In the data rows, the value 128 means zero.
Each row below has a hidden score, from 0 to 40, with 20 about the middle. What is it? The score is a weighted sum of the row's numbers plus the product of two more (or one squared), each taken from its middle value.
[200 174 141 120 110  89  90 170 156 104 114 148 164 145 156 160 169  97 105
  66 145  95 102  98 131  46] ~ 12
[118 116 125 102 133 143 125 157 134 140 134 137 137 149 105 141 125 117 117
 135 113 131 109 136 103 124] ~ 17
[169  70 138 137 158 167 102 125 136  99 128 105 131 168 129 150 121 173 141
 146 112  85 102 139 100 149] ~ 20
[150 116 154 172 152 149 122 113  86 124 103 155  70 121 112 144 153 171 239
 123 164 130  76  99 110  74] ~ 18
[124 106 115 115 114 136 120 155  50 119  86 136 116 123 122 117 148 100 149
 101 157 140 139 122 103 167] ~ 14
[134 104 131 147  92 151 151 104 155 135 121 106 128 119 125 135 111 115 107
 113 136 172 161 117 132 128] ~ 26
[ 73 162  98 172 129 125 124 121 135 102  69 137 161 124 167  29  47 112 104
 151 129 135  82 148 159 134] ~ 30
[118 121 125 109 121 144 125 143 144 150 127 124 137 133  86 146 116 117 122
 133 108 127 121 126 124 116] ~ 18
[126 123 138 105 114 138 134 131 131 129 123 126 146 137 109 139 135 104 129
 145 130 130 121 128 113 127] ~ 17
[137 135 125 122 136 125 130 101 118 147 117 134 119 126 103 136 117 123 134
 133 148 119 107  94 114 147] ~ 22
[147 132 152 144 129  89 151 141 163 133 113 110 143 107 156 189 153 153 173
 149  98 168  75 123 186 211] ~ 34
[ 69 154 125 183 129  96 113 171  48 132  31 119 136 161 147 116 149 102 178
 158 153 165 104 106 190 185] ~ 28
[107 144 160 137  71 147 125 133 107 106 146 176  90 124 129 133 123 148 226
  92 119 161  98 170  88  30] ~ 5
[133 116 115 161  90 117 143 116 153 132 128 120 135  96  87 101 145 155 116
 127 130 134 166 133 128 127] ~ 19
[207  72 146 155 155 164  54 153 114  41 104  99 139 159 188 139 146 144 133
 100 103  73 109 118 123 150] ~ 16
[ 89 165 131 131 117 129 129 143 129 133  88 131 157 156 132  67 105 133 118
 154 142 124 111 134 125 120] ~ 17
[125 124 143 141 103 134 132 112 143 139 119 122 140 134 109 142 134 117 107
 128 140 133 137 115 125 118] ~ 20
[110 141 121 172 135  53  84 103 127 111 167  94 109  72  61 121 184 138 122
 179 105 111 158 153 133 126] ~ 20
[156 104 129 151  99 157 142 117 164 153 130 119 121 133 115 138 126 126 112
 104 139 155 166  94 138 124] ~ 23
[148 155 110 164 129  33  83 116 116 116 206  99 102  66  64  90 178 139 120
 203  74  89 189 153 139 102] ~ 14
[125 121 135 110 137 125 117 101 142 137 123 132 140 131 101 128 128 100 130
 152 137 138 106 100 136 118] ~ 27
[151 107  89 173 135 118 122 129 118 116 188 175 113 130 108 115 118 108 118
 128  92 130 124 147 123 115] ~ 15
[129 132  90 115  99 135 205 105  99 118 109 107 155 120 173 118 100 145  93
  92 131  99 166 195  92 124] ~ 14
[126 125 135 114  98 143 133 123 131 129 116 118 149 143 100 151 153 118 134
 144 123 113 111 120 119 141] ~ 15
[134 107 141 118 106 141 126 127 135 131 150 140 130 154 117 136 130 142 115
 113 127 147 129 134 106 145] ~ 20
[ 99 199 108 108  85 165  64 139 146 197 209 161 116 170 225 108 159 171 129
 139 115 126 221  43  89 177] ~ 8
[116 144 180  91 137  97 135 114 139 141 144 127 146 129 121 125 122 126 127
 110 128 160 102 133 158 147] ~ 27
[122 162 115  90 115 126 147 149 150 146  99 150 130  84 148  81 126 184 118
 100 144 117 137 138  80 184] ~ 20
[117 138 116 102 114 111 143 127 136 133 120  88 134 130 140 162 110 121 141
 138 101 141 119 141 113 144] ~ 21
[125 105 107 180 109 103 138 122 126 119 161 117 118 118  68 135 162 138  98
 146 107 137 146 153 134 130] ~ 18
[117 111 115 100 119 160 138 118 150 138 129 116 140 119 111 116 130 110 143
 132 142 132 138 139 135 123] ~ 19
[120 128 109 119  88 143 103 105 135 127 153 140 142 132 139 110  86  97 128
 101 100 139 116 125 100 135] ~ 15
[118 142 133 135 112 102 157  89  99 133 128 102 136 144 145 163 118 122 102
 127 116 114 146 164  96 109] ~ 19
[211 139  91  87 158 133 150 128 104 110 187 140 103 103 215  29  21  71 115
 172  66 149 186  99 139 118] ~ 28
[145 127 147  91 128 137 135 132 121 133 140 122 136 142 108 130 127 104 120
 149 109 131 133 109 124 129] ~ 19
[187 176 110 125 139  77  56 172 164  73  93 139 161 119 170 139 147  51  55
  41 127  64  94  96 158  63] ~ 21
[124 129 136 120 118 120 145 102 128 134 124 132 148 147 104 150 140 119 135
 145 128 113 107 110 127 109] ~ 17
[135 131 158  94 118 134 174 144 135 105  81 134 138  77 115  64 142 190 108
 112 137 125 117 150 134 180] ~ 31
[134 115 138 106 137 131 117 129  89 119 116 120 124 124 127 131 129 121 151
 114 139 131 129 110 114 151] ~ 20
[113 160 127 103 108 129 116 102 135 155 151 126 135 141 153 138 126 124 125
 125 129 127 146 110  92 131] ~ 16
[135 151 111 130 129  85 203 127   0 137 105  66  83 172 218 185 130 123  95
 142  98 102 249 161 114 133] ~ 20
[132 125 142 117 108 138 114 113 129 123 137 138 122 140 117 148 134 131 151
 133 130 136 111 123 114  99] ~ 21
[134 137 116 152 161 100 133 115 154 141 131 124 129  93 105 167 136 127 169
 154 139 155  90  95 154 154] ~ 26
[122 145 122 136 109 100 136 106 112 126 152 116 132 136  94 146 144 130 121
 141 109 110 143 143 114 117] ~ 14
[107 111 108 148 131 104 164 161   0 131  36 111  78 146 159 175 157 105 133
  74 143 124 188 149  99 167] ~ 15
[ 13 203 136 248 131 172  40 183 100 170  84 172 128 255 215  68 154 191 106
 160 161 109 127  73 148 173] ~ 14
[133 116 144 112 103 130 142 116 151 132 137 118 140 133 111 128 119 124 115
 105 130 145 137 121 129 137] ~ 21
[127 128 129 102 113 135 167 132 143 124  84 135 140  91 110  88 130 155 113
 127 147 124 137 132 102 148] ~ 21
[224 174 128  95 165  87 105 194 152  95 123 139 169 134 182 121 168  70  63
  86 143  71 158  83 183  62] ~ 20
[139 137 133 118 128 127 141 125 125 133 135 119 143 139 120 111 110 109 126
 162 122 131 132 101 137 125] ~ 19
[137 110  20 147 132 142 159 124 132  39 132 177 114  38 208   0   0  97  93
  66  75 133  92 184 106 169] ~ 23
[ 96 134 163 150 116 134 133 120 147 139 104 119 153 171 114 107 118 123 104
 142 143 145 126 117 165 121] ~ 24
[127 165  71 149 121 112 111 144 165 171 135 134 124  80 207 148 117 195 169
 119 114 161  92 101 135 224] ~ 28
[143 109 131 129 108 140 135 135 124 122 139 132 135 144  96 140 147 117 125
 145 128 118  99 134 114 138] ~ 15
[ 67 214 100 131 139 159  85  86 137 212 184 151  85 164 228 154 123 204 128
 100 153 102 189  67  31 154] ~ 10
[105 157 106 114 110 121 114 140 102 161 142 152 136 165 184 138 136 132 101
 104 133 118 175 127  89 121] ~ 13
[162 115 106 154 132 125 133 182 136 126 142 185 146 172 103 152 166 109  86
 112 125 125  98 140 121 120] ~ 14
[117 119 116 103 111 132 132 123 106 123 114 119 149 125 113 129 136 119 136
 124 141 128 125 127  98 160] ~ 16
[ 62 104 163  93 187 146 117 116 138 125 154 116 113  97 149 114 105 102 108
  90 123 147 118 182 195 126] ~ 32
[154 134 144 130 119 127 127 135 124 131 123 144 146 141  94 140 142 102 125
 129 135 116 119 104 132 113] ~ 15
[113 154 129 123 115 118 111 134 120 125 121 134 135 140 155 157 164 120  94
 118 152  96 145 114 120 109] ~ 15
[127 177 101 148 119 124  34 207 144 136 123 115 130 117 136 154 206 127  95
  80 112  80 164 100 137 122] ~ 7
[139 122 121  98 125 127 130 136 147 111 122 141 143 127 139 129 152 119 132
 111 158 112 132 151 122  96] ~ 19
[133 129 136 106 113 118 127 111 143 138 141 138 144 133 104 135 116 110 121
 139 136 141 127 126 110 114] ~ 22
[131 122 134 118 108 136 146 113 118 119 133 110 140 150 117 148 137 118 130
 146 119 113 135 112 127 129] ~ 15
[123 114 155 121 129 148 129 103 135 136 126 119 132 126  98 127 138 118 118
 127 133 137 126 116 146 132] ~ 26
[113 114 114 151 143 136 141 180 151 120 125 170 151 174 105 128 168 116 112
 136 148 125  99 144 148 100] ~ 15
[135 151  90 122 128  98 137 111 150 127 144 127 129  95 164 142  80  84 152
 124  93 156  97 119 152 151] ~ 26
[180 100 153 127 109 156 113 147 145  82  99 120 135 128 152 121 133 188 182
 114 117 116 106 139  96  99] ~ 17
[104 117 125  99 140 160 100 169 153 149 106  88  97 103 108 144  70 110 114
 107  84 131 133 154 116 114] ~ 22
[128  87 112 165 130 168 156  94 171 147 114 125 121 138 129 123 132 129 144
 122 199 141 167 130 174  88] ~ 27
[158  80 180 115 131 153  99 125 136  81 128 104 135 148 128 126 132 172 146
 129 104 113 108 126 125 165] ~ 23
[137 142 123 126 125 101 109 113 121 130 162 117 125 115 104 113 136 116 131
 168 105 121 156 129 117 124] ~ 18
[114 140 124 117 109 137 118 124 100 132 117 126 122 139 140 136 157 142 134
 113 139 124 141 104 106 172] ~ 17
[121 127 100 108 182 117 144  95 139 144 109 116 137 117 157 167 138 127 130
 135 184  92 129 140 135 109] ~ 27
[131 140 132 108 114 106 138 117 147 141 116 123 139 117 133 154 125 122 137
 145 122 146 106 124 128 152] ~ 27
[124 123 136 114 126 137 111 164 130 127 104 119 126 125 105 149 137 101 134
 124 124 124 127 112 127 116] ~ 19
[123 112 198 113 142 137 135 115 136 107 165 121 126 126 110 143 143 141 119
 107 138 161 115 110 169 145] ~ 27
[150 139 118  96 132 110 106 141 124 121 136 147 135 140 135 130 128  96 110
  98 136 130 118 123 109 104] ~ 19
[137  91 155 132 129 144 151 104 113 105 121  86 143 154 142 168 132 157 121
 143 125  99 134 154 125 137] ~ 23
[ 79 109 113 110 143 168 115 213 159 175  80  42  89 101  88 195  99 121 146
 127  64 157 137 127 159 109] ~ 23
[104 116 176 127 158 107 136 136  75 116 138 135 123 132 121 150 164 118 123
 100 135 173 105 128 181 196] ~ 27
[118 131 106  96 123 124 127 207  88 131  47 113 108  85 119 101 134 135 116
  83 141 129 154 119 122 136] ~ 18
[ 86 181 127 106  86 160  66 126 152 174 173 160 111 160 177 117 168 163 128
 111 131 122 157  96  68 150] ~ 10
[146 121 113 158 218 148 127  60 133 165 114 138  83 110  77 154 108 157 140
 142 190  90  88  61 111 125] ~ 28
[140 147 148 110 128 111 116 132 149 121 123 150 130 128 118 141 137 114 132
 123 137 125 108 105 124  79] ~ 20
[135 123 112 142 152 111 111 178 139 133 135 152 140 148 106 133 136 105  92
 131 120 136 103 124 137  92] ~ 20
[132 130  79 147 121 104 125 105 163 121 146 148 139  92 175 143  84  81 168
 112  95 167  66 140 149 140] ~ 26
[139 123 129 141 214 142 129  82  96 163 105 130  98 104  81 139 114 131 144
 124 189 107 102  73 115 144] ~ 25
[124 123 127  97 129 116 127 104 113 135 120 132 128 122 121 121 130 106 133
 153 136 135 126 113 119 130] ~ 26
[134 116 144 114 112 138 129 124 128 122 131 115 145 145 106 142 142 125 126
 139 126 114 122 128 110 146] ~ 16
[107 132 129 130 123 134 139 126 150 124 107 111 161 124 129 171 159 112 161
 168 129 141 100 117 154 157] ~ 20
[135 146 144 109 109 130 159 135 134 126 119 170 117 117 141  97 134 147 179
 135 138 136 125 135 114  82] ~ 19
[ 76  69 103  90 171 190  57 255  56 169  36  34  39  99  89 181  90 107 161
  95  67 140 170 135 127 124] ~ 18
[132 113  94 135 131 108 122 144 128 129 172 155 116 135  90 118 145 128 101
 129 106 140 101 165  98 133] ~ 19
[118  97 123 134 100 144 137 111 128 147 114 135 139 127 104 135 146 110 131
 109 157 136 168 107 138 111] ~ 16
[140 125 116 107 107 133 168 133 140 118  93 141 147  96 109  81 117 163 117
 113 143 124 127 130  94 147] ~ 19
[145 136 138 115 116 129 121 135 144 114 113 126 153 139 108 147 151 103 110
 120 130 111 118 114 130 122] ~ 19
[142  99 216 159 176  85  90 131 134  81 153  82 119  93 150 163 166 212 163
 130  81 155  81 165 207 222] ~ 32
[128 118 123 114 137 152 134 107 133 135 138 139 141 137  94 150 135 124 140
 131 162 102 115 113 124 125] ~ 17
[166 129 243 118 160 113 148 139 145 120 150 128 113 122 123 116 153 128  54
  64 145 157 145 107 220 134] ~ 35
[117 104 104 110 123 152 124  95 158 129 128 127 142 116 139 121 128 105 131
 131 156 129 130 137 139 114] ~ 26
[123 136 132 117 117 114 153 110 131 134 111 109 153 133 128 160 129 105 140
 143 119 138 106 124 126 144] ~ 20
[ 96 158 122 141 237 124 105  82 149 175 111 151 102 144 157 103  52 143 158
 139 221  93 112 135 115  21] ~ 30
[130 134 141 125 106 127 141 120 139 131 120 135 126 118 116 152 137 126 170
 145 130 145 107 123 131 116] ~ 19
[110 126 176 108 130 130 141 109 120 114 137 118 141 142 124 132 141 125 112
 117 132 138 122 136 150 142] ~ 24
[156  99 131 189  50 178 153 110 174 155 127 110 117 138 112 146 140 150 101
  81 156 178 193  89 145 135] ~ 21
[ 81 129  91 183 130 140  86  82 141  90 130 123 123 117 176  76  47  70 107
 115  91 138  95 127 140 140] ~ 28
[175 140 117 104 138 131 135 120 114 129 156 123 124 119 148  97  94  85 120
 184  96 137 154  98 139 120] ~ 24
[168 112 110 207 255 158 150  33 152 214 118 140  51  79  70 161  62 194 145
 108 253  97 103  19  92  78] ~ 22
[134  86  87 154 118 149 141 144 133 127 167 166 134 162 110 136 108 103  97
 108  99 144  89 148 114 138] ~ 16
[ 61 172 138 203 132 112 127 155 121 126  39 116 160 170 137 100 122 130 145
 195 146 143  81 118 193 155] ~ 35
[139  84  77 139 161 147 149 153 127 115 179 168 131 171 142 113 120  92 114
 154 112 137 113 163 137 132] ~ 19
[146 157 135  86 142 108 126 121 133 130 126 130 134 133 143 117 110 100 121
 150 126 130 145 105 131 102] ~ 27
[117 135 129 121 110 109 140 131 150 136 114 126 144 109 126 147 131 125 152
 148 126 143 103 123 140 155] ~ 21
[ 97 116  94 132 140 117  83 121   3 113  93 139 102 101 146 107 118  40 162
  79 132 157 133 109 115 162] ~ 16
[137 135 134  86 113 133 126 116 129 135 153 131 147 136 113 107 101  99 128
 145 120 140 139 126 108 127] ~ 19
[115 157 191  73 156 130 156 139 123 135 147 163  93  97 155  74 114 207 104
  80 150 130 144 137 112 158] ~ 27
[122 127 146 115 123 132 136 119 132 119 132 129 144 118 109 111 127 129 130
 119 139 142 107 122 138 135] ~ 20
[ 92 144 147  93 128 107 159  86 106 129 138  97 135 132 151 151 108 136  92
 126 126 124 140 163 107 122] ~ 24
[112 129 129  92 128 139 119 136 144 149 120 107 124 121  97 142 110 119 125
 142 114 129 125 127 116 113] ~ 22
[ 64 160 105 136 159 181  55 111 123 197 182 186  91 152 214 121 182 156 147
  75 181 112 191  80 117 181] ~ 12
[110 121 109 141 115 145 102  84 131  98 146 128 133 108 159  99  46  72 119
 102 103 143 103 143 130 128] ~ 26
[122 128 128 142 186 137 133  89 128 150 119 130  99 113  87 163 124 151 123
 148 167  97 108  86 102 122] ~ 20
[142 111 139 125 120 139 116 104 121 113 129 104 134 142 128 144 126 148 120
 142 115 112 118 140 114 141] ~ 25
[108 130 164 181 129  99  96  87 144  91 171 155  81  89 130  80  98 140 159
  87 101 158 119 152 161  55] ~ 26
[119 145 141  87 122 124 121 142 140 143 130 130 109 125 132 132 106 123 150
 126 118 138 122 126 109  63] ~ 20
[142 120 142 122 118 150 129 126 129 121 129 118 129 130 104 139 139 118 133
 151 130 133 124  99 124 138] ~ 19
[173 147 158 111 120 128 140 144 121 120 143 155 107 130 145 113 122 115 180
 153 114 143 136 110 130  61] ~ 17
[138 109  99  87 145 133 105 139 135 112 118 128 155 124 153 132 184  77 142
 108 186  99 146 145 162 107] ~ 19
[120 113 110 151 135 107 173 181 143 146 164 199 125 169 126 149 143 151 151
 125 100 184  69 163 127 123] ~ 25
[112 112  69 129 137 142  80  54 134  80 174 132 130  83 202  75   0  34 109
  69  76 152  87 156 114 127] ~ 28
[ 71 218 104 130  87 177  32 127 183 217 196 175 107 175 228 138 191 189 103
  91 141  99 199  43  61 186] ~ 6
[ 69 199 105 154  84 144  56 125 140 176 175 153 123 160 165 124 180 162 122
 110 112 107 184  75  83 180] ~ 2
[150 143 122 131 176 118 169  77  95 151 123 113 106 141 125 166 106 144 107
 161 148  93 133 112 109 121] ~ 25
[139 127 139 120 120 116 170 139 109 138 146 140 139 160 120 158 125 122 118
 128 124 142 115 151  93 107] ~ 13
[119 107 122 128 111 138 117 105 124 111 117 115 129 115 124 126 113  91 137
 117 114 124 115 124 123 141] ~ 19
[146  84 138 178  74 156 167 106 175 152 116 110 130 126  97 129 119 136 114
 107 148 172 181  78 158 107] ~ 23
[114 141 143 118 107 133 124 120 131 134 111 121 146 142 104 123 114 115 123
 148 130 127 115 116 123 132] ~ 21
[102 149  83 149 128  22 109  74 103 123 189  76 123  80 107 135 156 141 122
 172 102  94 195 227 124 103] ~ 16
[136 188 222 135 191  76  93 160 144 115 107 133 152 153 150 113 138 117  41
  69 163 106  97 115 199  93] ~ 24
[ 92 148 164 119 131 123 115 127 143 135 103 128 145 168 128  96  89 104 111
 159 131 141 110 135 139 115] ~ 27
[177 130 135 127 196 125 123 104 130 146 132 135 115 132 116 126 109 138 136
 158 150  96 107  75 114 107] ~ 26
[107 187 181  89 159  86 107 137 185 173 177 143 128 116 203 160 167 154 121
  74 134 155 122 109 202 191] ~ 31
[124 123 133 103 106 138 133 122 126 127 134 128 149 139 106 114 113 101 138
 136 115 136 125 126 114 138] ~ 15
[133 130 145 107 130 125 160 130 138 132 106 134 140 101 112 116 125 150 133
 132 147 126 110 120 122 156] ~ 20
[ 71 161 101 168  85 160  80 110 161 150 150 147 134 161 183  90 100 124 103
 109 118 130 143 111 118 147] ~ 14
[117 134 139 119 116 129 135 112 136 136 123 125 145 142 117 130 122 119 123
 140 129 129 117 121 120 113] ~ 20
[146  78 105 142 133 137 139 167 122 117 163 169 140 178 104 138 134 141 109
 137 101 131  93 161 103 147] ~ 16
[134 122 134 142 118 140 147 123 149 152 110 108 120  99 108 143 120 121 137
 133 129 154 135 113 141 137] ~ 23
[ 91 138 127 195 135  51  89 145 104 119 187 133 118 139  60  93 174 153  90
 171 100 118 142 196 151 135] ~ 8
[142 111 139  92 144 146 145 170  66 136 155 132 111 142 137 110 139  96 143
 157 124 145 167 107 159 146] ~ 15
[138 113  80 128 130 132 157 155 129 117 142 178 141 127 119 101 107 119  94
 107 116 130  80 166  93 142] ~ 17
[146 142 137 109 113 110 116 136 138  95 110 134 136 142 118 130 153 114 101
 112 135  98 109 118 130 111] ~ 21
[177 156 131 106 119  98  98 153 150 115 119 136 165 137 129 146 158  92  87
  88 137  91 119 104 133  89] ~ 16
[ 46 145  75 114 136 195  50 165 170 185 163 120  83 123 178 133 101 137 114
 101  79 136 160 106 102 145] ~ 16
[120 123 136 109 133 130 129 106 134 129 149 137 131 134 110 138 122 110 133
 150 136 144 109 121 113 129] ~ 22
[ 85 134 120 146 122 126 138 152 116 134 115 151 147 183 114 100 127 126  97
 159 120 131  93 161 119 138] ~ 17
[124  88  65 144 148 153 127 156 134 130 169 157 122 135 123 120  76  88 103
  99  77 149  87 159 118 129] ~ 17
[126  44  36 154 176 150 189 219 127 146 216 242 129 208  92 141 171 117  86
 133 127 151  88 209 121 136] ~ 13
[110 119 127 108 115 141 113 107 131 110 155 126 129 107 124 117  93 105 126
 115 114 137 119 141 112 119] ~ 19
[184 153 145 110 160 136 176 130  91 140 161 139  97 143 162 131  98 125 162
 191 133 139 165  93 131  71] ~ 15
[145 140 131 121 168 133 122 116 147 126 106 120 136 124  97 153 131 111 125
 130 159 106 104  94 118 127] ~ 28
[135 146 123 162 119  69  80 133 106 108 127 114 122 107  82 127 181 115 115
 126 113 102 152 134 126 124] ~ 13
[127 119 114 105 145 127 126  96 128 129 134 136 133 123 122 125 109 108 127
 132 146 115 118 131 111 113] ~ 23
[212  35 125 255  52 204 172 118 195  91  74  88 107  81 147  93  91 179  76
  27 148 178 206 100 174 137] ~ 33
[154 136 137 102 104 112 111 140 143 119 132 135 148 145 118 148 134 108 106
 104 136 108 131 111 113 115] ~ 19
[102 203 100 125  81 131  65 151 181 174 160 154 137 144 198 154 172 157 152
  96 123 126 146  78 114 156] ~ 9
[154 114 123 111 108 132 150 116 139 143 144 123 135 136 123 112 104 106 121
 139 131 149 157 101 133 116] ~ 22
[ 75 148 151 164 117 150 123 136 134 132  80 104 171 187 120  84 112 118 121
 176 133 131 112 137 165 119] ~ 18
[ 72 144 117 140 178  58 127 202  53 160  34 108 102  76 190 179 174  99 232
 125 143 212  95 129 253 249] ~ 37
[141 127 142 111 114 121 132 110 136 129 123 133 138 137 105 135 128 112 128
 139 127 132 110 113 125 120] ~ 24
[ 94 128 136 112 126 143 117 142 139 131 110 110 134 136  99 141 116 108 120
 149 124 134 128 125 131 120] ~ 27
[ 75  85  10 191 137 181  53  46 120  32 179 105  95  44 238  77   0   0  96
   7  17 148  73 200 117 143] ~ 19
[130 127 130 121  99 118 143 116 147 130 119 113 138 110 115 136 115 119 143
 126 127 149 125 126 136 146] ~ 23
[139 124 120 196  75 135 159 130 198 168 112 109 143 122 132 155 129 147 135
 117 141 188 148  79 182 153] ~ 24
[126 107 137 120 117 125 110 131  56 119  94 134 118 134 123 126 147  99 174
 115 141 132 130 114 112 144] ~ 15
[120  90  61 188 114 163  77  50 136  64 165 136 128  73 189  88   0  20 119
  42  65 143  95 143 130 133] ~ 23
[139 155 122 109 114 102 161 143 129 105 101 146 125  68 117  61 133 198 139
 130 124 110 139 172  93 116] ~ 21
[208 135 137  95 147 129 154 146 106 132 151 124 109 135 150 106 114 103 120
 201 113 133 172  78 144 134] ~ 25
[114 129 171 101 130 128 128 108 131 126 141 132 139 126  99 116 121 115 120
 130 131 142 112 120 143 131] ~ 23
[143 111 144 144  82 148 140 126 140 142 124 116 136 130  96 140 135 124 131
 127 136 155 137 109 151 153] ~ 20
[106 120 113 129 110 115  76 136  52 131 124 116 113 115 126 121 154 104 167
 111 135 148 174 113 104 153] ~ 12
[131  97  87 116 135 130 150 152 118 143 163 168 129 169 105 136 127 114  95
 142 109 150 105 145 105 147] ~ 23
[130 127 131 102 118 124 124 110 133 134 133 128 130 138 112 139 119 118 115
 136 128 123 124 124 109 132] ~ 23
[156 103 128 167 124 130 123 144 116 153  69 104  95 106 111 135 127 115 103
  62 175 153 178  74 142 120] ~ 24
[105 131 171 108 134 115 129 112  50 142 148 110 113 142 143 154 128 130  89
  91 129 134 154 149 136 154] ~ 23
[144 124 126 109  89 135 147 126 137 128 124 132 148 128 105 127 139 129 135
 129 130 119 120 123 115 137] ~ 15
[188 131  97 136 146 102 167 151 120 123 170 129 113 109 160 122 112 112 142
 199  88 156 138 101 162 160] ~ 22
[155 124 112 131 141 114 143 136 124 125 165 120 118 108 128 119 167 118 153
 195 120 123 180 141 174 127] ~ 21
[136 133 113 102 120 124 187 151 145 107  65 154 139  83  97  63 135 176 110
 128 150 101 119 134 109 157] ~ 21
[119 126 139 108 118 141 128 114 135 132 124 128 137 122 114 137 135 109 129
 148 139 125 120 129 129 122] ~ 20
[148 160  97 136 139  72 164 147 146 143 116 117 164 121 156 191 151 118 124
 129 115 133  90 132 143 141] ~ 21
[ 78 164 143 172 115 130 104 134 123 129  92 103 167 172  97  77 118 116 124
 188 116 128 113 139 160 119] ~ 17
[163 126 143 111 126 130 118 113 128 133 133 133 147 152 119 113 110 121 139
 147 127 114 120 112 115 112] ~ 20
[169 125  92 138 157  95 125 215 136 123 145 191 149 165 112 157 174  95  54
  94 132 119  81 122 129 103] ~ 15
[111 129 130  96 125 126 145 117 127 145 118 100 129 135 128 158 115 123 113
 136 116 119 136 136 106 111] ~ 22
[109 146 136 112  97 134 129 124 129 140 116 127 166 177 118 101  98 110 121
 138 121 117 115 142 116 126] ~ 11
[124 173 120 106 132  69 173  89  75 132 117  76 155 152 196 189  94 115  65
  98 116  89 161 165  86  78] ~ 18
[188  68 130 174 240 209  51  87 151 116 124  96  89 138 156 147  74 219 171
 130 127  50  77  78  89 154] ~ 26
[123 126 133 109 116 138 129 107 135 127 115 116 145 127 103 126 138 103 138
 146 131 130 111 117 119 137] ~ 20
[120 142 125 117  98 150 117 125 137 145 142 124 137 147 136 126 135 125 133
 142 122 124 145 112 104 150] ~ 14
[183 123 127 106 144 133 154 149  92 151 155 142 118 148 135 114 117 101 117
 184 112 150 164  87 136 126] ~ 21
[170 155 116  90 146  89 166 146 147 152 121 131 135  96 153 114 110 128 156
 186 110 149 123  96 154 160] ~ 30
[133  93 142 145 107 165 127 139 134 103 130 124 148 164 104 157 169 149 128
 144 116 112 105 126 124 160] ~ 16
[121 129 130 115 123 113 142 129 139 139 115 112 137 111 111 144 124 118 134
 144 119 132 118 125 129 134] ~ 21
[ 78 180 148 155  91 141 111 117 127 168 133 149 114 187 178 147 153 172 139
 133 127 119 159 102 103 121] ~ 14
[132 117 130 146 123 116 118 103 150 127 141 109 127 103  87 133 144 129 124
 145 130 133 151 118 135 120] ~ 23
[127 128 134 112 111 144 116 101 126 117 138 105 139 157 164 154 118 162 127
 126 112 111 139 131  94 138] ~ 21
[129 126 132 109 150 146 126 105 123 150 138 130 131 131  98 120 101 112 130
 141 148 124 120 105 115 120] ~ 20
[171 133 139 117 139 140  92 162 136 106 113  93 149 159 179 141 148 148 107
 118  98  90 152 106 129 123] ~ 16
[137 128 131 101 110 124 160 151 110 125  90 141 134 104 108  96 137 139 125
 135 140 111 128 129 107 149] ~ 15
[118 102 115 103 131 156 138 120 125 109 122 133 131 120 150 120 173 118 173
 135 171 124 149 165 138 109] ~ 19
[130 137 120  79 117 114 144 149 103 122  80 146 132  95 122  79 121 141 120
 109 147 123 132 139  76 157] ~ 20
[121 127 135  96 115 127 137 108 135 130 122 134 150 132 110 120 114 122 129
 135 127 131 129 123 108 128] ~ 21
[117 132 138 105 114 137 125 114 137 127 124 123 140 132 110 132 126 115 119
 137 132 129 130 130 106 138] ~ 22
[206 150 134 120 159 100 141 154  56 130 183 140  62 111 141  78 123 112 166
 213 101 157 212  75 148  88] ~ 19
[ 88 121  92 133 147 135 142 127 165 123 113 123 156 118 139 107 176 123 162
 171 176 111 136 177 183 123] ~ 22
[147 116 151 124 114 141 141 121 142 141 135 148 158 147  78 143 140 103 136
 136 137 109 116 108 138  93] ~ 11
[126 104 121 149 132 146 113  88 135  90 149 125 127 109 134 120  84  98 119
 103 112 135 105 122 134 146] ~ 26
[153  63 133 166 255 191 110  67 125 127 119 112  89 120 119 163 145 201 165
 134 221  60  93  86 137 161] ~ 34
[127 132 114 134 187 112 135  78  52 158  89 119  85 124 121 158 108 121 131
 116 178 101 129  92  83 141] ~ 24
[195 121 132 114 137 146 174 155 103 130 156 135 118 143 145 109 115 103 131
 208 107 145 169  88 142 128] ~ 16
[112 132 149 114 105 137 137 135 130 138 140 125 143 118 129 133 134 140 146
 129 115 143 115 124 138 162] ~ 16
[122 142 176 135 144 132 124 107 103 127 128 184  63 116 120 129 129 165 227
  99 155 155  88 127  93  43] ~ 21
[125 151 148 145 130  71 149 134 150 131 142 106 129  77 121 160 168 146 156
 140 104 160 106 138 181 191] ~ 25
[ 93 130 235  62 169 111 132 108 129 130 182 133 120 118 125 106 115 136 105
  86 136 173 116 147 177 137] ~ 33
[111 130 127 128 118  97 108 109 126 111 147 112 129 106  92 128 138 121 121
 153 119 121 146 148 119 135] ~ 24
